In the data rows, 128 means zero.
Some points, one per row:
[ 77 174 132 153 130 126 163 134 145 126 145 130 143 136 133 104 122  79 189 152 101 159 141 147 104 140 150]
[130 186 129 141 155 127 110 189 150 108  88 121 175 148  71 180 131  67 153 135  27 136 107  93 109 131 155]
[157 162 137  93 100 148  42 156 116 124  92 120 157 100  59 114  74 103  55 162  21 100 131  61  91 128  97]
[106 111 148 156 160 158 123 136 176 119 126 103 112 123 141 100 105 150 140 117 113 158 117  78 104 122 134]
[ 92 159 139 193 132 130 164 119 165 121 131 150 145 165 158 128 139  90 163 136  60 131  93 140  93 113 166]
[104 192 127 168 139 110 145 157 144 130 143  85 122 153 143 131 109  83 190 136  92 140 141 116  92 142 145]
[145 196 168 151 102 169 124 122 135 128 126  86  87 178 120  57 104  87 130 164 115 106 146 153 134 141 156]
[115 164 123 129 117  99 154 176 106 118 119 129 144 162 109 153 114  94 184 159  65 124  96  97 102 164  99]
[118  97 177 137 163 183 135 129 186 135 124 127 121 108 125 100  99 134 141 116 125 162 139  83 104 125 141]
[ 55 142 122 170 163 126 179 150 129 122 107 121 100 148 162 120 137  66  95 168 103  91 102 151  93 102 158]
[148  75  97  60 115 136  39 186 137  81  95 106 196  79  58 147  33  86 115  74  46 120 105   0 109 133  64]
[120 186 129 140 154 128 118 181 151 111  89 121 173 150  78 174 134  70 150 134  37 137 106 100 102 128 155]
[198 185 151  84 127 161  76 162 118  96 110  90 164 125  33 142  70  76  97 182  50  77 140  71 122 166 125]
[119 149 132 162 148  97 184 135 137 126 135  85  96 184 169 108 120 108 186 142  77 128 104 144 108 114 111]
[ 86 216 143 169 118 126 181 149 149 123 111 107 144 173 156 109 107 112 172 159 102 118 126 157 110 152 146]
[147 122 170 147 177 156 136 136 170 115 136  92 115 134 121 119  66 127 144 127 111 144 152  77 109 142 163]
[137  83 169 158 141 155 142 161 163  91 125  90 126 158 172 118  84 122 162 113 108 154 103  90 119 118  90]
[  1 168  93 203 115  83 139 109 120 139  67 116  68 133 192 100 173  56  69 144 114  91  85 151  81  95 151]
[120 133 156 153 126 183 148 139 181 127 133  84 132 119 137  91  77 121 118 104 141 132 160  82 127 150 123]
[ 39 177 121 143 164 137 183 126 132 117 117 129 149 167 129 126 137  88 138 150  81 134 108 161  88 114 154]
[ 83 143 105 165 160  90 172 128 147 122 119 131  96 184 148 112 136  88 142 130  82 137  68 140  82 116  74]
[ 56 111 106 156 156 134 124 131 199 119  84 106  65 128 173 111 152 109  45 141 147  69 120 104  92  68 105]
[ 71 115 137 146 145  96 200 119 151 115 136 144  96 174 153 129 144  75 166 140  86 140  76 144  72  91  92]
[ 64 164 128 174 137 148 152 119 164 135 122 116 151 138 150 120 151 103 143 121  82 166  92 152 110 106 163]
[150 174 163 156 121 181 121 158 138 128 113 142 118 147  78 117 116 112 122 168  91 110 155 135 141 145 135]
[103  87 164 158 151 187 125 125 215 116  99  67 118 102 181  75 144 129 120  98 138 150 140 147 118  67 127]
[138 176 183 122 129 163 101 132 129 130  89 104 148 163  91 122 113  99  80 200 102 133 139 141 127 143 150]
[135 181 149 105 123 165  76 159 124 111 133 101 124 130  83 125  95 109 110 161  88 111 144 105 125 170 117]
[125 196 142 159 172  98 139 126 151 129  63  99 171 139 109 134 119  63 144 155  83 153  79 136  92  66 139]
[ 74 178 129 163 138 159 172 136 151 134 102 112 116 153 131 117 165  87 143 170  91 122 109 158  89 105 171]
[ 54 106 138 187 155 151 123 125 181 122 102  84  73  92 195  97 139 106  67  87 157  83 116  67 109  87 146]
[ 36 180  99 176 152 106 155 111 159 108 105 106  85 138 178 121 193  69  99 167 112  83 107 165  68  84 138]
[ 61 158 119 146 117 120 150 135 119 114 139 112  95 167 173 100 152  86 175 160  96 104 132 161 113 132 145]
[ 91 133 107 156 127 108 178 142 127  98 114 114 109 181 172 133 134  81 160 156  73 129  98 148  81 122 101]
[ 68 181 140 206 137 120 205 149 124 120 129  98  98 147 142  87 122  86 195 135  95 120 127 159 126 148 140]
[ 31 176  87 170 142  80 146 131 140 117 101 120  23 149 176 102 154  54 131 158  89  72 124 147  96  94 132]
[ 59  98 127 171 168 151  94 112 217 143 113 119  90 121 211  98 113 134  98 113 145 110 113  90  89  82 145]
[ 94 116 133 141 134  92 179 134 131 121 123 167 111 172 142 143 169  93 190 156  25 138  79 119  89 105  98]
[ 48 193  94 193 168  84 178 140 162 123  71  50  71 147 184 109 205  83  87 144  72  58  86 128  79  98 166]
[ 47 112  99 132 133 111 193 144 153 132 101 168 119 174 187 135 115  66 160 146  69 136  76 145  80 115  75]
[ 65 173 161 172 137 118 129 117 145 103  83  54  47 121 167  78 127 114  54 174 104  43 125 137 104  99 143]
[121 110 135 149 176 176 131 129 213 113 130 113 117 111 187 127  83 148  69 112 137  98 120 102  93  88 127]
[ 89 128 114 114 139 109 103 155 124 130  53 154 164 110   7 168 131  12 135 133  40 101  70  44  82  85 126]
[ 13 179  73 165 123  93 185 146 160 114  84  75  58 139 181  97 164  59 121 148  97  70  93 140  73 113 139]
[118 172 104  90 120 120 124 183  93 100 123 114 149 148  76 140 123  86 162 143  41 145  97  85 108 143 122]
[ 90 148 136 127 122  83 168 164 144 113  92 127 115 179 144 122 124  95 148 153  85 143  90 150  88 101  70]
[112 162 122 158 147  84 174 171 126 123  94 129 137 167 136 130 108  56 162 145  40 144 108  93 110 121 108]
[ 56 151 127 134 153 131 165 126 144 124  98 126 105 155 132 126 154  97 144 151 105 137 106 157  88 107 141]
[102 127 114 142 131  89 169 121 163 112  96 161  94 193 180 135 156  95 137 144  50 152 121 122  99  85  84]
[ 94 181 126 155 180 123 150 146 149  97  67  86 100 151 152 120 130  87 209 159  79 124 116 154  81 155 123]
[118 183 100 165 142 147 165 139 111 107  89 138 187 165  81 101 134  58 170 151  58 140 112 137 106 106 132]
[146 171 166 133 116 180 130 135 138 115 119  78  93 169 102  88 105 108  96 212 107 124 135 126  91 155 141]
[ 89 161 121 167 151 146 174 167 136 145 105 108 157 120 119 121 136  80 151 142  93 127  78 148  61 106 145]
[112 151  92 101 126  82  85 163 108  87  70 150 199 149  43 148 109  59 141 162  14 110  60  58  82 111 107]
[ 37 187  89 174 169  93 148 119 126 107 104  87  29 173 177  91 171  92  93 144  69  70 109 174  78 124 131]
[ 50 174 140 145 171 116 141 134 144 102  93 114 169 124 138 143 130  87 149 139  89 161 103 138 102 111 166]
[162 120 145  78  54 136  15 143  85  79  57  98 160  91   5 102  70  74  12 125  20  89  83  34  78  89  82]
[103 181 114 140 159 145 147 171 124 138 126 147 102 144 138 120 136  90 170 153  86 128 108 134 106 140 121]
[ 60 113 110 149 141 122 124  99 186 105 113  80  57 102 210  97 141 116  49 100 149  58  89  82  67  78 159]
[141 182 160 137 136 179 155 122 128 127 101  95 121 129 113 105  97 102  79 177 116 127 119 172  96 138 158]
[ 51 173 138 143 167 116 146 135 147 106  92 115 163 127 139 138 132  87 151 141  90 160 106 140  98 110 169]
[142 172 163 142 141 180 148 118 137 132 103  96 121 122 122 102 101 112  69 178 126 125 125 157  94 134 157]
[ 99 154  76  53  81  70  56 143 100  88  42  99 236  47  26 158  86  36 106 148   0  65  67  23  27  91  83]
[ 66 161 142 150 121 113 145 120 124 102 110  80  36  94 185  85 148  90  29 165 127  40 109 161  72  94 129]
[ 85 199 124 155 132 155 162 130 150 134 114  91 164 130 135 109 124  71 189 156  78 121 130 159 124 114 147]
[129 108 153 118 173 158 153 135 202 125  97 123 114 118 145 116 110 130 113 138 136 165 118  97 110  97 112]
[ 15 177 103 205 140 102 119 133 146  96 121 110  20 177 204  50 141  65 126 129  86  49  92 140 107  98 118]
[ 24 201  78 185 122  79 155 122 133 108  66 118  91 108 141 134 195  60 116 106  79  68  83 133  81  80 170]
[119 188 175 162 140 167 149 143 147 118  85 105 141 139  89  95 108  96  87 197 113 118 137 153 125 123 167]
[ 60 186  96 176 146 141 160 126 135 133 124 104 101 179 115  94 138  93 168 161  99 127 113 168  95  97 139]
[125 201 197 136 126 155 154 160 136 122 116  86  83 149 113  76 119  84 119 182  97 136 145 171 122 164 159]
[ 65 209 116 139 138 133 170 136 154 132 113  68  99 153 152  88 101  79 144 166 105 138 127 146 113 134 127]
[ 68 178 130 151 137 130 155 137 141 114  92 111 116 174 148 100 122  94 157 159  90 138 112 149  87 115 160]
[ 87 152 123 150 119  64 176 146 138 123  94 130  63 187 181 101 112  75 133 161  59 140 102 142 105 108 102]
[ 85 166 134 157 124 146 164 129 115 118 114  97 111 142  83  93 140  89 159 146  73 143 126 120  91 129 161]
[ 87 173 121 163 125 133 183 157 137 129  94 102 123 153 122 123 122  78 177 151  84 122 123 119 109 155 163]
[ 80 203 129 144 167 134 187 125 154 136  94 126 122 111 117 140 143  92 113 139  94 138  94 161  99  70 159]
[108 108 207 169 139 188 116 152 183 109 118  72 112 141 137 102  72 141 145 106 125 159 148  89  92 139 126]
[ 74 189 137 160 135 141 163 127 125 154 123  92 117 157 143  91 119  88 168 156 104 160 148 182  98 141 132]
[ 60 180 105 161 128 112 183 129 144 131 123 104 125 115 151 111 148  95 173 124 100 145 110 144  95 111 137]
[  6 195  79 162 152  74 180 118 120  82 101 109  54 146 182 100 204  45  89 147 106  71  65 135  52  94 126]
[ 30 190  89 184 160 103 156 143 138 101 112 116  63 185 184  78 144  72 119 150 107 102  97 168  87 133 126]
[ 97 176  98  93 140 111  96 173 111  85  92 110 160 105  49 170  99  63 153 129   0  87  75  38  79 128 119]
Then 10 other points, each followed by its number:
[ 47 183  97 170 154 120 143 130 159 137  99 111 141 160 135 124 143  74 115 191 120 131 100 153  86 104 155] 0
[ 89  77 158 134 175 169 132 115 197 113 125 124 152 113 137 100 105 127 112 123 129 151 141 129 100  98 133] 1
[138 143 171 156 137 175 172 169 142 109 113  74 103 193 116  98  85  92  96 211 104 108 143 158 136 144 136] 2
[162  84 158  88 126 136  70 160 190 110  97 131 220  86  85 142  83 102  77 113  75 137  78   0  90 105  74] 3
[ 46 170 105 195 176 119 197 130 144 131 100 102  92 124 150  94 183  63 111 151 109  74  99 159  91  88 146] 4
[ 54 108 136 141 128 139 116 126 182  96 137 128  10 120 193  76  79 128 114 117 125  69 119 123 121 102 132] 5
[ 57 138 120 142 138 101 188 151 136 131 106 147 123 193 158 145 140  88 153 138  75 144  58 129  89 121 100] 6
[ 66 120 121 143 143 134 118 109 190 108  45  76  63 106 220  86 131 105  80 110 142  95  96 109  77  67 135] 7
[ 61 187 114 155 133 111 163 123 145 116 105  81 103 137 157 100 130  82 193 153  91  93 122 144 144 141 146] 8
[ 10 212  77 203 125  77 168 121 135 108  67 115  75 110 157 123 213  59 119 106  95  65  86 146  87  76 181] 9
Which of these numbered points is nearest to each point below, ignoring the 2 directions in which the first points spread most? Its number follows each.
[140 176 182 135 128 207 149 151 148 134 134  77  66 169 118 111  79 130  93 197 132 102 154 160 123 174 152] > 2
[ 43 118 114 153 140 131 146 114 162 103  93 124   0 147 206  68 101 110 115 128 141  82 130  94  93 104 119] > 5
[ 29 191  92 192 130  82 163 126 138 110  73 116  75 118 157 122 193  70 125 109  97  78  91 135  90  83 166] > 9
[ 43 111 127 168 143 135 115 135 190 108 119 114  29 123 205  66 115 146 105 106 138  91 147  85 117 123 146] > 5
[ 91  67 164 135 184 183 133 110 210 116 130 121 149 111 145  90 103 136 106 123 145 157 150 137 100  94 137] > 1
[140 150 172 160 137 182 164 167 137 113 117  76 101 186 118  98  85  96  96 208 105 111 141 158 135 148 135] > 2
[ 99 119 133 141 134  97 169 137 130 125 120 164 117 175 141 146 161  99 189 155  26 137  75 114  90 109  98] > 6
[ 26 199  91 197 131  86 163 124 141 109  75 112  79 109 153 120 193  71 122 105 102  78  94 139  95  83 175] > 9
[103 125 135 128 154 109 190 155 158 106 110 116  89 189 158 119 105  94 181 151 110 164  99 125  93 134 123] > 6
[164 109 138 111 125 119  85 155 162 115 112 103 155  91  74 136  72  97 101 106  74 120  92  24 112 133  76] > 3
[151 157 165 138 128 137 146 158 137  89 121  70  81 170 118  85  96 118  97 190 112 139 134 164 128 137 117] > 2
[148  35 151 115 158 128 130 122 191 112 147 128 103 147 168  97  86 143  97 125  94 159 101  74  84 104  42] > 3
[ 47 175 103 194 149  85 144 125 166 104 104  81  78 106 186 136 164  96 129 129 113  92  92 116  79 100 149] > 9
[ 81 153 132 127 119  66 179 163 141 117  86 129 114 186 146 127 137  88 147 159  78 143  78 159  83  96  65] > 6
[112 168 100 114 138  94 126 157 122 128  96 111 207  96  80 143 124  59 112 121  36 106  66  66  70  74 132] > 4
[ 78 216 121 171 163 118 161 132 153 135  76 104 134 142 133 128 137  87 103 146 132 154  92 158  71  92 162] > 0
[ 47 127 117 156 140 133 151 117 164 105  93 129  16 147 196  79 106 105 121 129 135  91 127 102  90 105 120] > 5
[ 65 118 124 145 145 131 116 111 194 107  56  77  68 103 216  88 132 109  80 108 139  94 101 111  79  66 133] > 7
[138  84 137 101 118 136  55 157 143 124 124 134 169 116  80 155  82 121 118  94  86 121 116  12  95 141  86] > 3
[152  74 179 128 113 153 152 160 141 108 122 135  92 155 158  84  79 131 144 120 110 157 123  79 132 123  61] > 6
[ 75 196 138 162 151 135 154 111 138 115  93  96 154 154 133 128 119 103 132 152 113 126  88 148  98 110 147] > 0
[ 53  95 126 159 159 149 104 125 182 103  65  88  80  83 218  97 115 138  59 109 124  78 125  93  82  78 106] > 7
[ 88 208 132 166 158 125 161 132 149 130  86  99 125 143 130 117 129  91 105 153 126 153  96 157  80 102 159] > 0
[ 78 177 140 119 158 117 158 140 144 113  78 106 156 199 140 101 148  68 111 179 102 123  86 167  92 101 156] > 0
[135  90 166 136 119 146 152 158 140 107 121 133  87 160 162  83  87 123 141 124 110 150 120  91 125 126  70] > 6
[102 129  71  53 111  50  54 122  89  72  51 120 185 105  42 142  98   5 122 109   0  80  29  58  58  54  97] > 7
[ 84 126  97  36  96  62  75 124  77 102  35 100 184  65   1 170  92  20 103  95   0 105  19  22  49  57 106] > 7
[140  96 155 105 118 140  78 164 190 129  86 100 187  91  74 129  80 125  91 104 123 147 103  50  78  92 136] > 3
[ 72 137  88  83  97  64  78 140  83  89  41  95 217  72  40 161 100  50 117 113   4  72  26  34  45  72 111] > 7
[ 16 160 103 191 118  91 135 111 130 134  73 118  79 132 183 100 163  63  81 137 118 100  90 140  76  99 150] > 9
[ 14 194  83 195 133  88 206 131 151 144 103 119  53 165 181  80 120  64 182 147  98  68 120 142 124 128 145] > 8
[118 162 110 115 135 104 131 153 123 127 101 107 191 108  87 131 119  66 109 129  45 113  77  78  75  89 127] > 4
[129 199 109 103 126  97 122 151 117  98 109 123 166 129  71 140  94  71 168 127  33 122 127 102 135 139 156] > 8
[126 199 163 163 139 194 139 133 131 137 103 103  88 128 109  94 164  75  63 168  98 110 133 165 105 122 147] > 4
[ 24 192  90 189 137  97 202 134 153 143 106 114  63 166 174  86 120  66 181 147  96  77 118 142 122 129 145] > 8
[  0 189  83 155 147  90 135 106 148 133  85  92  73 115 181 109 174  59  96 137  85  62 100 158  92  89 145] > 9
[173 146 156 130 120 154 171 163 134 130 106  88  77 197 140  84  94  95 110 200  82 139 115 161 136 166 100] > 2
[ 74 207 130 157 134 116 171 153 142 144 113  88 119 149 126 111 112 106 191 154  68 122 147 153 110 134 147] > 8
[156 194 177 156 113 182 133 162 132 111 104 107 123 168 107  97 109 103 103 193 106 107 165 165 120 172 139] > 2
[110 153 129 124 133  83 191 131 150 102 102 114  99 180 166 115 130  79 123 154  90 178  65 165  87 100  68] > 6
[133  98 187 151 136 157 136 172 179 106 108 104 112 159 169 108  87 156 161 117 127 159 156  81 114 139  93] > 6
[127 175 198 168 126 161 142 139 110 126 121  83  85 159  70  78  69 109 119 215 104 116 176 159 133 180 152] > 2
[  0 188  77 158 146  89 134 106 147 133  84  87  75 119 184 106 172  58  99 134  89  59 101 157  90  89 147] > 9
[ 77 139  95  66 102  92  76 126 106  98  59 127 189  93  53 144  98  60 109 104  12  86  45  48  38  66 108] > 7
[ 28 193  93 193 154  61 162 129 140 103  83  86  51 133 183  97 185  70  90 127  92  81  87 115  64  58 146] > 9
[ 33 107 153 150 155 109 102 101 188 108  89 103  83  92 201  57 127 121  45 113 125  78 126 103 116  54 119] > 7
[ 51 188 123 173 139 120 169 137 149 123 108 106  79 156 160 136 105  97 168 167  88 115 135 125 111 145 162] > 8
[ 66 198 127 166 153 128 158 112 137 113  88  91 161 159 131 133 121  94 137 150 111 124  79 147  97 107 142] > 0
[ 14 163  99 157 130  88 139 112 155 105  77 104  63 116 180  97 184  80  82 161  97  63 112 141  70  98 156] > 9
[ 87 124 161 155 129 160 115 141 181 115 139  83  67 121 170  92 100 118  86 121 103  94 113  87 123 121 121] > 5
[125 138 102 111 133  86 110 131 145 130  73 140 173  97 100 145 116  58 110 118  23 111  80  69  84  77  99] > 3
[ 60 154 118 145 114 118 149 134 116 113 146 111  92 166 177 101 156  84 177 161  96  99 135 164 117 134 142] > 8
[137 187 171 166 139 155 136 149 134 115 151 100  88 168 108  84 115 113  80 185 113 112 149 157 151 158 144] > 2
[118 116 126 148 130 121 152 129 121 135 107 147 125 174 106 155 136  77 195 123  72 129  93 107 110 146  90] > 6
[ 25 159  83 170 132  73 159 140 137 106  86  86  35 118 179  73 120  87 115 154  67  63  99 152  87 108 134] > 5
[ 34 186  97 188 154  72 164 128 142 104  86  90  60 136 178 101 184  69  92 130  93  91  89 123  67  67 149] > 9
[132 150 179 145 133 196 130 130 141 114 131  79  98 147 135 103 105 113  93 211 102 103 149 160 119 157 124] > 2
[ 11 159  74 173 125  62 159 129 135 104  80  82  19 116 189  71 126  87 111 157  74  46  95 157  83 102 129] > 5
[ 79 184 128 157 167 140 162 125 175 147  99 122 140 154 137 109 167  85 156 158  80 162 123 152  88 100 164] > 0
[ 78 185 127 157 161 138 163 126 170 144 106 121 141 151 136 107 161  83 162 158  82 161 127 153  90 106 164] > 0
[ 66 103 161 140 161 179 129 123 199  96 118 119 144 124 137 104  96 132 102 125 172 150 151  93 104  82 143] > 1
[147 123 167 134 138 146 137 126 125 118 114 109  97 190 111  90  78  99  87 194 114 125 131 163 118 150  74] > 2
[ 44 180 124 177 158 111 168 148 138  99 116 106  98 141 157  95 153  98 177 155  87 111 117 142 120 129 147] > 8
[  0 175  69 170 137  76 141 106 153  86  77  68  45 112 191  99 186  89  94 158  70  60  59 169  62  84 108] > 7
Here are 10 other points, each followed by its number:
[105 114 179 132 168 160 135 140 190  98  90 114 162 113 174 132  98 155 103 101 134 135 123 107 107  99 129] 0
[145 134  81  92 129 103  77 163  81  96  71 147 176 156  69 148  88  36 146 119  21  79  73  74 102  96 118] 1
[105 158  90 107 120 105  97 134 135  81  57 113 199  96  59 148  99  56 105 117   6 105  56  82  66 102 105] 2
[117  67 167 130 168 145 139 107 204 108 130 141 122 157 173 129  78 142 112 113 142 180  85 102  93  94  77] 3
[139  93 157 126 149 125 122 160 181 120 141 121 120 116 149 129  76 123 146 117 102 147  97  64 103 136 102] 4
[ 62 168 104 153 184 102 151 151 141 123 110 106 164 149 152 156 140  81 136 144  97 151 120 146 109 113 156] 5
[113  55 160 124 154 126 126 146 174 102 151 109  70 155 156  91  77 134 120 139 113 158 120 107  95 105  65] 6
[ 76 196 123 156 177 126 178 135 142 134 114  82 113 177 120 111 116  82 174 155  58 119  90 149  89 129 159] 7
[148 191 211 142 109 181 115 132 128 124 120  72 119 159  90  68  93 118 109 192 106 102 151 125 111 162 151] 8
[ 71 177 132 160 171 137 186 115 164 139 101 107 134 134 159 129 173  66 132 134  99 107 108 172 103  95 153] 9
Which of these numbered points is nearest to each point below, ignoring the 2 directions in which the first points spread most? Its number follows each.
[ 59 129 112 130 135 115 182 168 151 109 121 121  90 180 147  89 103 102 145 165  83 132  82 129 111 130  78] > 6
[ 83 179 145 169 112 157 130 150 117  96 100  65  19 158 166  56 148 109  61 185 103  64 154 154 128 158 146] > 8
[107 146 100 140 139 151 111 148 106 118 110 137 133 149  90 113  98  54 145 121  54 119  89  92 101 121 129] > 1
[ 94 146 124 143 115  67 177 145 139 124  93 138  77 193 173 106 110  68 134 164  56 149  98 139 104 103  92] > 6
[116  75 168 132 166 149 137 107 205 108 131 137 122 152 170 127  78 138 117 115 139 174  94  99  99  99  82] > 3
[124 129 146 134 192 146 122 127 183 125  75 137 136 122 173  95 112 129 120 116 157 148 105  81 105  70 147] > 0
[ 30 182 104 196 141 108 124 139 142  98 118 112  41 173 191  65 137  68 130 132  81  60  97 132 106 103 121] > 1
[ 97 177 143 151 142 116 174 140 147 118 104 119 195 127  97 142 170  72 130 163  90 111 133 126  86  86 146] > 9
[ 68 104 124 191 149 136 132 106 190 112  92  73  69 125 182  84 120 114  25 144 150 108 110 125  80  83 138] > 2
[154 172 165 122 115 175 119 143 132 114 117  75 105 164  89  95 100 102  95 207  97 117 127 115  81 153 133] > 8
[ 99 137  99 135 143  86 177 154 140 109 111 157 106 180 144 101 119  77 135 149  64 140  87 131 105 112  85] > 6
[121 120 166 137 159 154 115 132 219 117  99 119 151 119 130 114  75 125 112 107 133 179 134 103  95  95 131] > 0
[ 20 152  87 201 155  68 125 141 127 114 114 103  12 173 165  83 163  83 106 168  77  56  96 140  99 111 144] > 1
[ 80 185 131 150 173 132 170 136 148 131 111  89 118 168 121 111 108  89 165 149  70 124  93 143  89 125 149] > 7
[153  93 136  94 171 164  98 164 172 114 113 172 185 155 131 131  84 103 122 119  97 139 104  53  98 145  58] > 3
[ 81 173 135 155 136 158 162 136 157 129 101 113 126 146 127 117 156  93 135 163  96 125 108 149  92 104 167] > 9
[ 15 203 102 183 138 129 182 127 151 139 110  95  93 119 168 105 173  54 138 143 126  97 109 154  93  98 150] > 9
[105 197 120 162 154 129 162 163 119 126 113 126 136 181 112 107 103  92 154 149  73 109 120 115 105 116 152] > 7
[  0 169  91 182 164 104 153 110 169 105  88  80  63 143 206  96 159  81  69 157 100  89 122 187  64  87 119] > 2
[120 128 156 144 158 180 124 135 164 100 144 105 121 156 146  71  89 110 134 127 126 116 147 103 113 129 114] > 1
[121  52 174 125 142 118 140 138 189 118 100 150 100 136 184 107  90 120 117 147 120 182 115  68 105 118  80] > 3
[180 119 169  96 148 183  82 154 163 109 103 120 201  90  75 144  47 139 120  86  82 127 112   0 106 113 131] > 0
[ 52 163 103 156 193 100 156 147 142 122 111 108 162 155 161 154 144  83 132 142 104 157 125 156 112 107 160] > 5
[132 165 135 173 140 113 155 116 152 127  97 132 149 167 126 123 148  88 153 150  80 120  84 153 118 103 136] > 9
[ 15 196 101 191 136 122 180 120 153 136 106  98  91 119 168 105 188  55 135 147 126  89 106 158  88  93 154] > 9
[ 99 137 112 146 138  95 169 135 123 123 117 128 125 162 149  97 102  98 148 154  95 172  90 161 101  92  98] > 6
[142 185 172 170 136 152 136 150 133 118 154  96  81 165 109  82 116 109  74 188 115 106 153 158 154 158 141] > 8
[127 177 159 149  87 183 149 134 142 112 143 105  65 172 120  68 102 120  81 185 119 104 165 162 147 178 143] > 8
[ 95 125 114 145 135  90 158 115 167 113  97 148  92 181 179 128 151  98 126 141  63 138 121 117  99  85  89] > 6
[117 138 165 109 128 148 109 139 187 103  94 123 176 110 104 118 106 126 101 124 125 148 106  97 109 101 139] > 0
[111 142 105 139 139 157 117 155 104 116 113 139 135 156  86 107  94  58 157 117  52 115  92  91 103 131 132] > 1
[ 99 178 147 159 112 158 120 150 119  99 102  72  37 155 150  67 139 108  67 181  97  71 154 144 124 160 145] > 8
[ 49 171 116 154 164 127 184 148 154 120 106 108 100 180 117 118 126  96 176 157  89 112 117 166 121 144 161] > 7
[ 33 142  73 185 119 118 183 132 137 110  96 104  78 159 162  90 155  57 136 143  93  83 122 188 110 112 157] > 1
[175 203 182 125 124 173  73 192 120 117 103 135 138 146  41 131  83  96 102 204  54 104 171 117 115 178 130] > 8
[165  77 171 121 149 132 121 169 186 118 151 126 128 117 143 133  59 134 155 114 105 163  97  49 105 144  95] > 4
[151 103 170 137 153 168  98 160 182 123 124 116 138 116 134 111  90 146 156 114 109 155 130  59 128 140 106] > 4
[130 100 177 134 128 180 116 149 186 121 124 104 122 124 146  83  85 141 144 112 125 166 138  64 103 159 108] > 4
[ 62 163 148 146 166 122 140 140 150 103  95 112 161 128 143 137 123  98 151 135  96 162 112 130 103 115 156] > 5
[ 61 170  91 175 136  87 177 144 120 114  89 108  46 179 195  87 182  88 169 140 109  80  94 151  72 145 157] > 1
[ 80 175 106 149 165 110 166 121 139 125 100 112 111 182 138 106 109  91 168 168  87 113 117 162  78 113 164] > 7
[  9 202 101 191 137 129 183 124 151 140 110 100  91 113 170 108 184  50 135 140 130  90 106 156  90  92 155] > 9
[ 40 178 114 159 166 132 182 146 153 122 106 107 102 177 110 117 129  98 174 158  87 104 122 172 127 145 167] > 7
[116 117 165 176 160 165 123 142 191  95 108 111 122  86 170  98  99 141 116 121 148 161 125  94  97  97 134] > 0
[106 177 154 155 134 117 141 169 143 119 145  79 119 185 133 136 112  88 186 130  56 108 126 146 119 137 136] > 7
[151 194 174 154 117 183 131 136 115 100 137 114  89 160 115  81  95 111 121 172 120 114 135 141 107 170 138] > 8
[159 155 144  89 115 160  76 157  81 107  90 140 143 144  30 117  74  78 103 145  89  88 117  79 103 147 115] > 1
[125 112 148 120 175 161 159 132 202 121  93 116 111 116 147 109 112 127 112 143 143 166 121 107 116  92 118] > 0
[148  85 143  97 116 145  55 162 139 125 130 141 177 119  71 155  70 123 130  91  92 130 120  12  98 148  90] > 4
[ 54 177 137 147 166 118 143 135 142 104  96 111 161 125 136 134 127  84 154 142  87 157 105 139 100 113 161] > 5
[149  83 143  98 119 137  60 164 136 124 133 139 168 120  76 158  73 120 132  97  87 130 113  12  90 146  84] > 4
[113 175 151 151  97 173 154 137 143 114 136 105  73 167 127  73 112 116  85 184 115 107 157 164 137 169 144] > 8
[  0 167  80 166 143  88 139 110 159  91  80  73  52 114 187  95 172  95 100 154  81  71  68 157  68  93 112] > 2
[118 191 139 177 121 147 152 142 133 103 130 101  37 138 139  68 115 112  97 187 109  80 154 153 131 175 127] > 8
[ 10 179  86 160 130  82 150  85 159 125  98  85  62 140 176 105 172  75 101 128 117  86  74 147  75  66 146] > 2
[ 90 174 122 113 165 114 132 159 118 116  97 128 193 128 107 143 141  73 131 150  92 143 110 133  76  99 137] > 5
[130 118 153 130 161 182 109 143 163 100 137 104 143 147 130  78  79 113 144 112 121 124 144  73 113 126 109] > 1
[105 208 125 185 137 117 168 172 138 127 108  91 157 163 111 132  98  95 186 164  68 115 106 102  77 132 119] > 7
[ 84 124 107 155 152  98 151 112 126 125 109 130  92 159 167  94 101 113 166 152  85 124  85 147  68 109  88] > 6
[  6 166 100 184 128  87 145 102 144 119  70  81  53 110 218 109 184  54  91 138 100  77 104 158  70  90 113] > 2
[ 88 141  84 102 110 105 115 145 110 118  33 104 164  56  38 141 110  54 108 134  38 122  77  76  59  47 116] > 2
[ 95 194 135 139 132 125 172 140 131 114 108 112 121 153 133 109 105  74 183 170  74 139 119 143 110 133 159] > 7
[130 120 159 142 160 185 121 141 167 104 144 104 139 153 142  74  79 116 151 113 130 128 152  86 113 126 116] > 1
[ 15 182 101 160 163 128 172 161 113  92  98 140  51 175 168  57 150  76 166 142 102  81 102 155 134 144 144] > 1
